In the rows, 100 means zero.
Each path below is one point turned by a fixed rotation once a step. After each direction that follows a path, write how fast that rotation turns it, in degrees per step (0 if it stays still).
Each turn is a multiple of 5 degrees from 10 to 175, or 0.
Each row of a path follows its step; steps can be skipped.
Rotation 1:
step 0:  93  91 112  90 100  92 108  85  88 110 102 116 101  99  86  77  88  97 116 100  90 114 106  91 110  94  86  96 120 113  94  98  90 120 111 108  84 100 129  97  97  95  82  89 112  78 113
step 1:  92 106  85  91  87 104  91 112  86 119  97 108 111 104 102  84  73  87 111  87  93 107 105  96 106 100  88  95  97  84 118  92 103 106  97 114  84 116 102  68 112  99 113  92  96 109 122
step 2: 106 106  89  70 112  88  83 123 112 105 114  95 113  93 101  87 103  78 119 102 112  84  85  99 114 108  77 106 105 105  82 108 100 106 103 104  85  96 106  85  96 109  94 107  99  88 118
step 3: 102  93 113  91  86  94  88 118  88  96 108 103 112 131  84  86 101  93  97  94  88  84  92  99 114 117 104  92 124 114 113 103 115 102 104 105  92 121 100 102  92 128  86  91 106 104 113
step 4: 111 105  87  89 106  92  94 109 108  94 117 119 114 113  99  89 104  89  86  92  82 103  76 114  88  93  93  78  67 102 103 103  91 102  96 104  94 115 109 103 102 108 105  77 121  94 113
step 5:  85  88 114 109  99 121  87 102 105  96  98 101 117 101  96  79 112  98 107 106  81  99 106 109 108 106  85  92  86 124  98 108  79 106  85  89  78  95 106  87 106 123 108 114 118  85 109
step 7: 129  98 111  80 104  96 100 108 107 105 125  98  96  70  99  90  92 101  99 110  76 107 106 113 106 109  94 117  85 106 127 115 104 100  94 104 109  94 102  87  88 121 101 101 114  95 105
step 8: 106 110 102 112 107 114  73 109  98  96 124  94 100  99 101 110  76  93  96 101 100 107 113 110  93 104  98 101 110 134 116  98 106  90 102  74 104 108 127 102 106 116  99 101  98 100 116
step 9: 109  97  91 107 118  87  98  91  96 114  91 112  90 102 102  82  89 100  87  97  82  99 103 118  93  97  71 105  96 116 109 115 116  74  88 111  85  96 122 116 111 101  84  97  92  94 105
step 14:  88  87 106 112  99 108 102 120 105  94 107 114  99 117  82  81 116  98 100  98  99 105  88  94 113 118  97 126  86 106 114 107 112  79 104 112  91 125 103 112 121 115 105 111  92  94  95
step 15: 118  94 108  94 107 109  96 129 121 105 105  98 125 130  94  97  93  91  92  96  90  90 103 104  92  80 106 108  74  90  85 106  92  85  88  94 112 108 101 121 103 103 112 108 102 101  91
101 102 110  98  95  97 104  99 103 103 108 103  99  97  94 100  99  96 101  97  97  95  98 101  99  99 105  99 103  97  94  97 104  95 103  99 109 100 102  99 101 105 100  99 105 100  95 -> 90
 95 100 106 104 100 104 102  94  95 105  97 100 109  99 100 103 102 100 100 103  98  99 100 104 109 102 103 100 100  96 107  99 105 101  99  97  99 105 100  99  97 107 104 103  94 105 102 -> 160
 97  96  96  99 101 103 100 107 100  95  99 101 100 108  95  98 107  98 100 103 104  96  99  99 105 101 100  93  93  96  98 100  98 100 107 105 102 100  97 100 100 109 103  99 105 101  98 -> 35
 99  95 105  99 108 103  97  99 100  94  99 103 102  97 100  98 103  96 101  96  99 107 102 101  97 104  95  93 101  97  99  92 100  97  96 103 102 102  99  95 105  97  94 102  96 103  96 -> 85
101  95  98  99  98  93 103  95  96 101  99 101 106 102 102  95  96  99  98  96 110  98  98  93  99 101  95 103 101 101  99  90 104  99 102 101 100  98  99  97  98 103 103  97  96  96 103 -> 35
Rotation 2:
step 1: 103  92 123  93 106  92  83 104 104 102  91  89 112 117 112 107 109  93 118 123 112 114 109 121  92  78 102 105 111 101 102  77 106  92  93  79 108  81 117 115 105 105  81  92 104  94 108
step 3: 107 116 103 115  91 102 116  97 123  97  87 103  91  99 103 118  88 109  99 109 112 108  83 100  97  95 125  82  73 108  87  81 115  95 105 114 100  96  98  84  93 118  87  82 105  92 105
step 4:  80  72 108 110  90  88 104 102  97  82  99 119  85 101  91 113 104  90 108  93 102  89 102 110 120 116  92 102 117  95  97 119  94  84 114  79 116 101 101 108  99  74  98  91 100  85  96
step 5: 104 117 101  85  86  93  87  97 120  98 125  84 123 113  99  96  87  90  91  94 100  74 104 120 102  91  95  93 108 112  95  88  89  94  92 109  86  98  87 101 101 125  84 100 103 104  83
step 6: 104  75  90  91  97 107 105  90 115 123  88  93  84  99  80 101 118  96  89 105 123 100  93 109 103 107 109 109  76  80 106  95 108 102  72  95 109 110 100 109 103  80 110 104  98  99 103
step 7: 103 121 104 121  97 108 103 100  97  85 115 105  86 114  89  90 118 102  97 116  96  93  99 110  88  84 108  87 117 111 107  91 105  94 123  81  99  94 102 107  70 110 106 114 120 104 110
step 8: 109  85 109 102 108 104 103 107  85  98  95  96 107 108 121 125 109  87  98  78  97 100  84 131  95 111 102 116  91  86 109  95  94 103  95  89  83  85 105  94 111 110  92  77  79 101 109
step 9:  98 107  99 102 101 106  96  85 113 100 123  85 110  80  79 109  94  85 131  97 106  99 101  91 118  95 111  97  81 100  81 102  97 105 115 111 112  89  92 121  86 108 118 110  97  84 102
step 10:  97  92  88 119  87  75  99  97 112  85  92 110  91 120  97  98 112 111  89 106 116 116 104 105 101 109 101 100  97 115 103 110 120  69  89 108  76  88  91  88 103 103 112  79  93 102  91
step 11:  97  94 109  97 108  99  95  91  97 111 105 110  91 104 102  96 110  90 100  90  91  76  92  98  91 116  90  85  96 108  84  95  69  91  98  91 109 128  91 132  82 104  79  87 107  86 112
step 15: 110  99  92 114 101  91 100 112  94 104  99  90 124 105 138  94  96  99 104 105 100 100  87 107  91  96 111 108  82  91 108 115  96 105  93 114  96  99 104 131  79 104 116  88  96  75 102
108  98  99 105  94  99 106 101  98  98  93  99 105  98 100 103  95 102 105  98  96 104  95 100 102 100 100 103 100 104  96  97  95  98 106 102  99  94  94 101 101  97 105  99 100  99 105 -> 60
 98  97  98 106 101  98  99  97 105  99  96 102  97 105  96 101 103 108 106 103 100 103  99  99  97 102 102 102 104 104 104 107 100  94 101  96 105  94 103  97 100 103  95 108 103  98  99 -> 115
101 109 101 105  97  94 104 106  96  98 100 100 103 101  98  98  98 101 102 106 101  99 106 108 102  99  96  99 103  99 102 110 100 100  96  98  99 102 101  99  94  98 106 100  98 100  98 -> 135
103  97  99  96 101  98 111 101  98  99  99 101  91 103 100  96  98  95 104 104 103  95  96  95 100  94  99 105 101 100  92 104 106  99 100 100  98  97 101 101  99 103  99  99 100 106  99 -> 110
Rotation 3:
step 0:  93 133  76 104  91 105  93  92 126 111  88  96  99 102 111  83  79  88 109 105  85  96  89 101 118  90  88 117 128 100 104  94  80 103 103 105 106  93  94  99 102 113 108  82 100 107 114
step 2: 121  94  90 104  84  96  96  94  98  98  95 118 111 100  80 100  95  94  94 102  97  93  84 121  90 109  80 131  96  90 105 110  98  77  87 108  97 118  85  91 116 115  96  95 119 122 121
step 3: 114 101  79 110 116 112  79  86 113 114  91 113 103  94  97  98  98 105  85  74  99  90 107 131 118  84  88 101  77  93 109 112 108  93  89 114 107 114  91  90 112 113 111  95 109 105  99
step 4: 113  99  81  89 117 100  88 101  97 113  89 123 125  93 100  90  83 104  94  91 103  95  88 122 106  98 123 106  79  89  90  86  89 101  84 120 114  99  89 118 102  87  85  97 100  99  84
step 5:  97  93  75 107  87 123  96  89 109  93  83 108 102 113 102  84  89  93 101 105  99 128  80 123 105  86  98  95 100  84  97  73  93 100  95 119 100  79  96 110 113  89  91  96  89 120 101
step 6:  92 123  74 110  91 106  97 103 117  95  79 105 101 104 103  88  84  99 101 106  81 114 114 104  88 122  97  86  87  89 118  72  98 109  99 108 100 103  83 108 122 119 103  91  88  88  94
step 9: 105 100  77  87  92  96  89  92 128 114  97  92 122  83  99  93  91  97  86  88 106  86 117 109 107 109 112  99 104 107 111 106  90  89  79 111 106  95  61 105  85  89 115 102 102  94 117
step 10:  96 101  78 105  89  91 101  73 115 123 100 103 115  76  94  98 127 111  97 100  94 111  82 110 110  97  97 113 106  93 109  88  99  96  84 111 107  89  81 110  79  86  88 103  94 114  87
step 12:  88 118  86 123  97  82 111 124 118  97  78 110  98  83  99 111  92 112  98 106  89  86 103 121 102  95  85  96 112  98 107  98 114  95  94 131 111 102 100 123 116 102 111  97  93 109 104
step 13: 101 113 106 101 103  97  94 108 101 101  99 121 111 112  76 116  99 103 108 119  85  93  86 113  94 118  84 101  88 102 101 107 105  95  72 118 111 121  87 107 116  91  97  90  83 131 100
step 14: 103 115  74 100 108 116  78  97 101  98 103 113  98 123 104  98  82  92  94  89  90  86  84 116 109  91  89  91 103 110 124 122  95 100  90 103 105 109  75  99 112  79 114  97  93 118 115
 98 104  95 102 103 102 104 102 100 103  95  96  99 102 102 102  99  99 104 108 104 103  98  94 100 102 108 103 101  94 103 100 105  97 100 102 109  98 107  98 103 103 102 100  95 102 103 -> 60
 99  97  96 101 102  95 101 103  93 100 104 100  99  90 104  94  99 102  99 101  96  98 101 102  94 106 107 103 100 107 102 100 104 100  97 104 103 100 103 109 100  97 100 101 103  98  98 -> 130
 94 104 100 105 102  98  98 104 103  99 105 105  99  98  92 102 103 100 100 103 102  97  98  99 101  99 103 101 111 103 102 105 101 105 103 104  98 104  96  99  92  99 100 101  93 102 101 -> 25
101 100  99 101 101  96 103 100 100  99  97  99  98  97 101  95 103 102  98 108  96 102  98  99 100  96  95 106 102  99 104  95 100 109 102  97  97  95  97 100 106 102  94 103  96  92 104 -> 70
Rotation 4:
step 1: 107 117 104 108 101  89 109  97  91 111  88 121 115 118  88  93  86 111  76  97 118 104  80  96 101 101  99  98  97  86 101 114 107 111  96 110  91  89  90 114  74  99  98 111 113 102  95
step 3: 106  97  96  99  80  80  97  92  87 114 101 123  93 101 106  99  98  88  71  81 123  90 101 118 109  89 108  92 108 111 103  92  92  95 100 105  96  76  94 112  90 100 100  93  98  97 109
step 5:  89 110 110 117 113  99  99  98  97 105  85 121 103 109 121 101  90 105  80  93 107  94  88 109 107  77 105  98  75  92 113  83  91  94  98  99  97  95 100 112  91  93  83 102 115  86  96
step 6:  92 107  94  99 110  96  98  93 104 101  98 129  96  91  99  80  88  91  83  86 114  96  95 110  94  80  75  94  91 108  89  99  86  99  91  86  88 115  89 110  84  84  98 105 107 102 103
step 7:  99 105  94 112  98  90  88  95  98 102  91 127 109  91 109  84  97  97  84  89 121 113  87  98 102 115  84 104 108  90 106  89  88  95 113  82  93  90  90 116 104  93  80 103  88  95 120
step 8:  92  96 104 119 108  92 105  88  99 114  88 120  93  95 111  77 110 106  81  90  90  91  88 101 106  99  94 105 112  87  98  93 108 103 107  98 100  98  92 125  92  96 114  93 116  93 128
step 9:  94 115  97 117 101  81 114  96 117 104 101 117 106 105 101  99 103 113  78 102 104 104 103 121 102  86  92 100 113  93 110 105  90 109 112 104  94 103 101  97  86  85  95 104 113  71 119
step 10:  95 116  89 100 117  94  92  89 102 109  92 104 118  89 115  96  89 107  73  99 109 102  97  98  98  72 100 106 125  94  96  97  94 107  95 109  88 104  89 101  74 100  94  99  89 105 117
step 11: 103 103  86 110  96  89  82  77  77 108  80 113  96 106 117  96 106 123  93  90 108  98 109 115  98  89  90 104 114  92  85  89  95 100 100  98  89  96  86  94  97  89  88 118 107 102 112
step 13: 100 108  83 104 102  73  89 105 105  94  78 110 122 108 105  87 101 120  84  95 102 103  88 107 101  97 110  74  93 107  97  95 104 112  89  92 100 106 101 114  84 103  95 115 114  92 115
step 15: 115 104 106  97  94  97  88  89  81 109  88 136 110 105  94  91 114  97  74  81 117  95  92 108  81  97 105  96 115  91  98  99 101 109  94 103 100 117  94 101  99  98  99  98 101  84 103
 97 101 100 101 100 102  99 103 102 101  97 101 100  99  97  96  97 100 100 102 102 105 101  94  99 103  92  91  95 100  98  98 107  98 102  98  97  98 101 105 104 100  97 110 105 110 100 -> 60
 98 104 105 101  99 105  97 101 105  99  98 101 111 104  97 103  98  99  97  99 102 107  98  98  92 106 101 102 108 101 106 103  97 102  99  95 102 102 100 101  98 102  99 100  96 102  97 -> 130
101 102  96 101  94  94 100  97  98  96  96  99 102 104  99 103 104 103 103 101 105 100  99 107  96 105  98  95  97  98 107  95 101  94 103 100 100 102 101  93 104 101  93 100 103  94 100 -> 170
102 101  94  97 101  99  98  98 105 105 112 106 104  98  97 104  99  98 101 103 103  95 101  98  95 105  98 100  96 100  96  98  96 102  98 106  99  99 105 102  99 105 100 105  99  95 104 -> 120
 97 108 102 102 104  94 101 101 102 100  94 107  97  94 100 102 102 100 101  95 105  96 102 100 100 101 108  99 103  94  99 104  97  94  95  98  99  99  97 103  97  96 101 106 101 100 104 -> 0
 98 101  93  95 100  96  97  99 107  93 102  93 103  96 100 100  99  95  99 101 103 102  99 102 102  95 102  94 102 110 103 101  97  99  98  98  93  99 102 102  98  93 101  98  98 102 102 -> 100
Rotation 5:
step 3: 116 130  74  92 114  93  80  97  90  99  98  96  99  97 120 103  81  87  87 110 109 106  76  80 101  82  98 103  93 103  86 100 108  97 122  73  99  97  88  80  93  98 110 112 104  96  92
step 4: 100  86  83 104  89 123  91  91 105 121  82  99  87 127 111 101  80  89 117 101  99  90  76 113 116  91  96  82  92  85  94 110  80  69  94 101 112 103 115  94 108 103  90  98 107  93  93
step 6:  93  99  93  98 107 112 116  75 114 105  86  88 108 109  82  89 100 117 105 127 108  95  92  90 108 112 107 100  88  90 113 109  87 110 115 118  73  90 100  95  85 114  98  72  95 118 108
step 7:  92 104  91 103 126 100  93  86 125  86 141 122  85 100 103  90 123 107 107 101 122 101  90  93 102  81 108  99  88  94 118  90 119  99  94 109  94  96  92 100  96  93  92 112 110 114  97
step 8: 114 116  87  87 120 103 109  77 102  96 121  92 114 109 113 123  88  85  90 108 138  74  95 116  88 124  92  96 108 104  88 102  87 103  96  96  98 107 104 102 100 107 105 108 102  97  96
step 10: 112  96 100  74 116  92  85  88  95 106  68  90  89  84 111 110  80 110 100 117 104  89 102 110 107  83 108  96 111 101 109 100 103  99 115  62  83  99 105  78  99  94  88  99 107 103 105
step 11:  95  81  93  99 103 114 103  87 115 116  81 101  93 104  87  90  90  86 134  89  97  89  85  91 128 116 112 105  91 103 113 105 105  93  80  99  98 107  99 116 103  96  78  98 107  98 128
step 12: 129 103  86 106 108  89 109 106 112  80 105 111 101  82 104 106 101 109 106  83 112  93  84  85 105 103 117 122 104 107 102  88  91 109 119 102 101  95  62  96  80 106  85  84 111 101 102
step 13: 104  80  83 108 107 116 122  93 111  95 113  95 122 114  74 114  90 119 111  98 110  99  83 125  98  97  97  99  95  86 110 101  86  96 106 121 100  92 114  78  98 122 102 110  95 116 106
step 14:  97 103 108  89 131  99  98 104  94  89 143  97 105  86  99  99  90 107 120 100 112 109 115 114  92  83 127  87  97  88 106  94 119 102  98  81 121 100  92 111  96 102 106 112  98  94  89
step 15:  95 131  93  75 115 104 108 108  97 107  83  77 117 112  92  97  73  86  88 121 121  84 100 111 105 109 108  93 103  99 109 121 111 102 101  98 101 117  93  93 111 107 113  91  98  90 112
101  99 103 103  98 108 101 105  92 100 107  99 100  98 104 101  93  97 101 103 107 105 101  97  97  99  98  97  99  98  98 106  98 101 103  99 101 107 100  96 102 101  99 106 105 103 100 -> 65
 96 100 102  98 102 110 103  98  91  99 101  98  98 109  94  97 104  96 102  97  94  99  99 101 105 103 100  98  96 102  97  99  96  97  97  98 101  96 101 101 100 105  99  99 102 107 103 -> 155
100  99  99 101 102 101  97  99  97  99 101 100 100  98  97  99 103  97 101  98 101 102  95  95  95 104 102 105  99 107 104  98 101 108  95 110  93  98 102  94  97 100  93 101 106  97  97 -> 70
103 102  97 105 103  99  96 108  99  98 104 100  95 104  95  97 104 103 101  97  99 104 101  98 104  97  98 102 100  94  99  93 106 101 100  96  97 105 101 107  96  99  95 107  97  97 100 -> 160
